[160 260 633 700 654 923 347] >> 700, 923

[[356 637 631 649 473 458 535]
 [683 455 577 236 466 648 538]
 [758 396 364 464 662 608 506]] >> 236, 758

[-582 -124  866  -17 -176] >> 866, 866

[148 118 156   3 247] >> 156, 247

[4 9 8 1 6] >> 8, 9

[ 32 -28  12 -25  37] >> 12, 37

[[-239 -411  927   74 -444]
 [-128 -193  270   91  193]
 [-181 -717  543 -320  653]] >> 270, 927

[10 81 98 38 13  1 85] >> 38, 98

[ 48 253 239 229  72] >> 239, 253
---
Q:
[[  96.70  -27.94  -34.45   63.48 -127.36 -136.13  137.86]
 [ -59.09  -31.57  -44.85   -6.98  -50.65  -10.19  -38.83]
 [-204.04   50.00  -96.39  169.71 -100.07  147.12  -40.07]]
A: -44.85

Q:
[[ 0.52 -0.18 -1.15  1.67 -1.97]
 [ 0.47 -0.25 -1.08  1.53 -2.04]]
A: -1.08

Q:
[[ 1.00 -1.23 -0.24  1.74]
 [-1.75  1.56  0.67 -0.52]]
A: 0.67

Q:
[[-0.05 -0.06 -0.03 -0.05 -0.02 -0.08 -0.03]
 [ 0.00 -0.03  0.01 -0.06 -0.04  0.20 -0.15]]
A: 0.01

Q:
[[  58.621  -71.600  -20.154  119.275]
 [  98.752 -154.225  -30.094   97.332]
 [  37.178  -25.262   22.671  101.154]]
A: -30.094

Q:
[[-0.07 -0.18 -0.07 -0.23 -0.05  0.18 -0.18]
 [-0.06 -0.11 -0.03 -0.19 -0.01  0.07 -0.17]
 [-0.23 -0.05  0.03  0.18 -0.22  0.02 -0.15]]
A: -0.03

Q:
[[ 1.25 -0.91 -1.38 -0.15 -1.94 -0.62]
 [-1.10 -0.77 -0.17  0.08  0.09 -0.10]
 [-0.87 -0.91 -0.82  0.45 -0.30 -0.87]]
A: -0.17
---
[-5.55 -2.17 -8.66  1.17 -4.63  5.33  2.63] → -8.66
[-3.69 -6.57 -2.24 -3.52  0.99] → -2.24
[ 0.64  1.29  7.71 -1.52] → 7.71
[ 2.02  2.72 -1.31 -0.18 -0.29  6.72] → -1.31
[0.02 5.66 4.29 8.20] → 4.29
[ 7.48  0.19 -6.51 -3.99 -4.03] → -6.51
[ 2.89  2.23 -8.47  6.70] → -8.47
---
[[-0.13 -3.03  4.49 -3.91 -1.85 -3.14 -0.21]
 [-0.68  5.29 -5.29  4.53 -0.47  8.53  7.79]] ans = 8.53, 7.79

[-8.41 -6.18 -5.59 -3.43  5.80  2.63  4.41] ans = 5.80, 4.41

[-2.25 -1.19 -6.60  6.36  2.62  5.75] ans = 6.36, 5.75

[ 1.55  4.19 -3.22 -0.90  7.32  1.16 -0.20] ans = 7.32, 4.19

[-7.29  3.48  2.89  3.84] ans = 3.84, 3.48

[[ 4.06  3.24 -1.05 -0.13 -0.73  6.15  5.65]
 [ 5.52 -2.16  4.18 -2.76 -0.52 -2.69 -6.96]] ans = 6.15, 5.65

[[ 4.19  0.31 -8.02  1.77]
 [ 6.65 -0.79  0.28 -1.80]] ans = 6.65, 4.19

[-2.60 -2.38  1.04 -7.06  0.61] ans = 1.04, 0.61

[[ 2.47  0.17 -7.54 -0.52 -7.27  1.16]
 [ 2.47 -7.95 -2.63  4.08  2.54  3.88]
 [ 0.09 -0.71  2.77  5.28 -8.00 -6.49]] ans = 5.28, 4.08
---
array([ 14.324,   5.096, -14.477, -17.625,  11.763]) -> 14.324
array([ 0.6,  1.7,  0.5,  1.6, -0.1, -1.0]) -> 0.6
array([ 11.381,  -5.051, -16.955, -19.498,  12.108,  17.201]) -> 11.381
array([ 0.06,  0.10,  0.07, -0.14,  0.08]) -> 0.06
array([ 0.01, -0.17,  0.16,  0.07,  0.04, -0.01]) -> 0.01
array([ 0.31, -1.10, -1.19,  1.13,  0.47]) -> 0.31
array([ -91.17,  139.88, -203.65,  182.00,   22.00,   43.71,   67.74]) -> -91.17
array([-0.84,  1.34,  0.76, -1.41, -1.80, -0.01, -1.07]) -> -0.84
array([ 0.8,  0.9,  0.6, -1.3,  1.9]) -> 0.8
array([ 18.5,  -9.2,  -1.0,   1.4,  14.9, -16.8]) -> 18.5
---
[ 0.42 -0.22  3.04 -7.40 -1.69 -0.35 -0.06] -> -0.35

[ 1.81 -0.35  8.40  4.45] -> 4.45

[-5.33  2.78 -6.92  5.25 -4.83  1.90] -> -4.83

[ 3.85 -5.61  8.24  0.39 -2.08] -> 0.39

[[ 4.80 -1.38  5.11 -0.33 -3.90  7.58 -2.99]
 [-0.10 -2.06 -1.01 -2.71  0.15 -1.01 -0.65]] -> -2.71

[-1.78 -1.50  4.53 -3.35 -3.13  6.78] -> -1.78

[ 2.22 -6.48  3.98 -4.03 -2.20 -1.59] -> -2.20
---
Q:
[[-0.78  6.71  0.10 -8.26]
 [-1.71  4.89 -3.54 -0.53]]
A: -8.26

Q:
[[ 0.34 -3.98 -6.33  3.39  0.17 -0.23  0.16]
 [ 0.41  4.68  0.61 -8.22  4.72  1.41  0.37]
 [ 2.54 -4.04 -0.61  4.38 -6.36 -2.85 -3.45]]
A: 0.16

Q: [5.00 0.17 0.58 6.97]
A: 6.97

Q: [-0.08  1.72  0.57  6.94  3.25 -2.66]
A: -2.66

Q:
[[ 3.80 -4.53  7.72 -3.02  0.25]
 [ 4.84 -3.30  7.41  1.12 -2.93]
 [-4.69  4.77  3.44  4.13  5.06]]
A: 0.25

Q: [ 0.50 -5.97 -3.88 -6.32 -0.49 -6.85]
A: -6.85

Q: [ 0.47  0.70  1.36 -2.31  0.12  8.16]
A: 8.16

Q: [-7.20 -4.52  4.21  0.96  0.67 -3.65]
A: -3.65
---
[[  8.1  11.5 -11.5   9.7]
 [ -3.1  -1.4   2.0  -2.0]
 [  5.7   6.3  -1.2   5.6]] ==> 5.7

[ 0.06 -0.10  0.01 -0.04  0.13] ==> -0.10

[[-0.3  2.3 -1.6 -0.7 -0.5  0.9  2.1]
 [-0.5  0.9 -2.0 -0.4 -1.0 -1.3  1.8]
 [ 0.6  1.3 -0.8  0.2 -2.0  0.6  1.5]] ==> 0.2

[ 0.5  0.5 -1.4  0.6  1.3 -1.7] ==> -1.4

[  0.612   8.142  -0.165 -13.662  -9.211  14.901 -12.999] ==> -13.662

[  4.7  17.3 -10.9  16.0 -15.0   8.5] ==> -10.9

[167.8 -14.0  79.7 -96.4 150.1] ==> -14.0

[ 1.06  0.80  0.57 -1.87  1.76] ==> 0.80
---
[ 7.62  8.58 -6.46 -1.80] → 8.58
[ 4.60  2.51 -4.46 -7.79] → 2.51
[-1.63 -0.22  8.03 -8.25] → -0.22
[-7.51 -6.97 -2.78  7.84] → -6.97
[7.65 8.80 8.84 7.62] → 8.80
[ 7.33 -2.76  0.72  3.61] → -2.76
---
68  74   6  78  82  77  71 -> 68, 71

 157  -435   422   509
  37   454    75   212
 625   523   624  -527
-> 157, -527

8  3  6  3  5  3
3  3  5  3  3  6
2  1  4  8  6  3
-> 8, 3

7066  2384  2837  3140  9856 -> 7066, 9856

-521  -291  -207  -993   513   -96 -> -521, -96

647  357  216  920  240  166
393  513  201  743  247  466
-> 647, 466

33  96  46   3 -> 33, 3

3711  4599  5894  4623  3571  5988
2729  4101  8137  4404  2426  6799
6318  1890  7846  3750  6327  8760
-> 3711, 8760
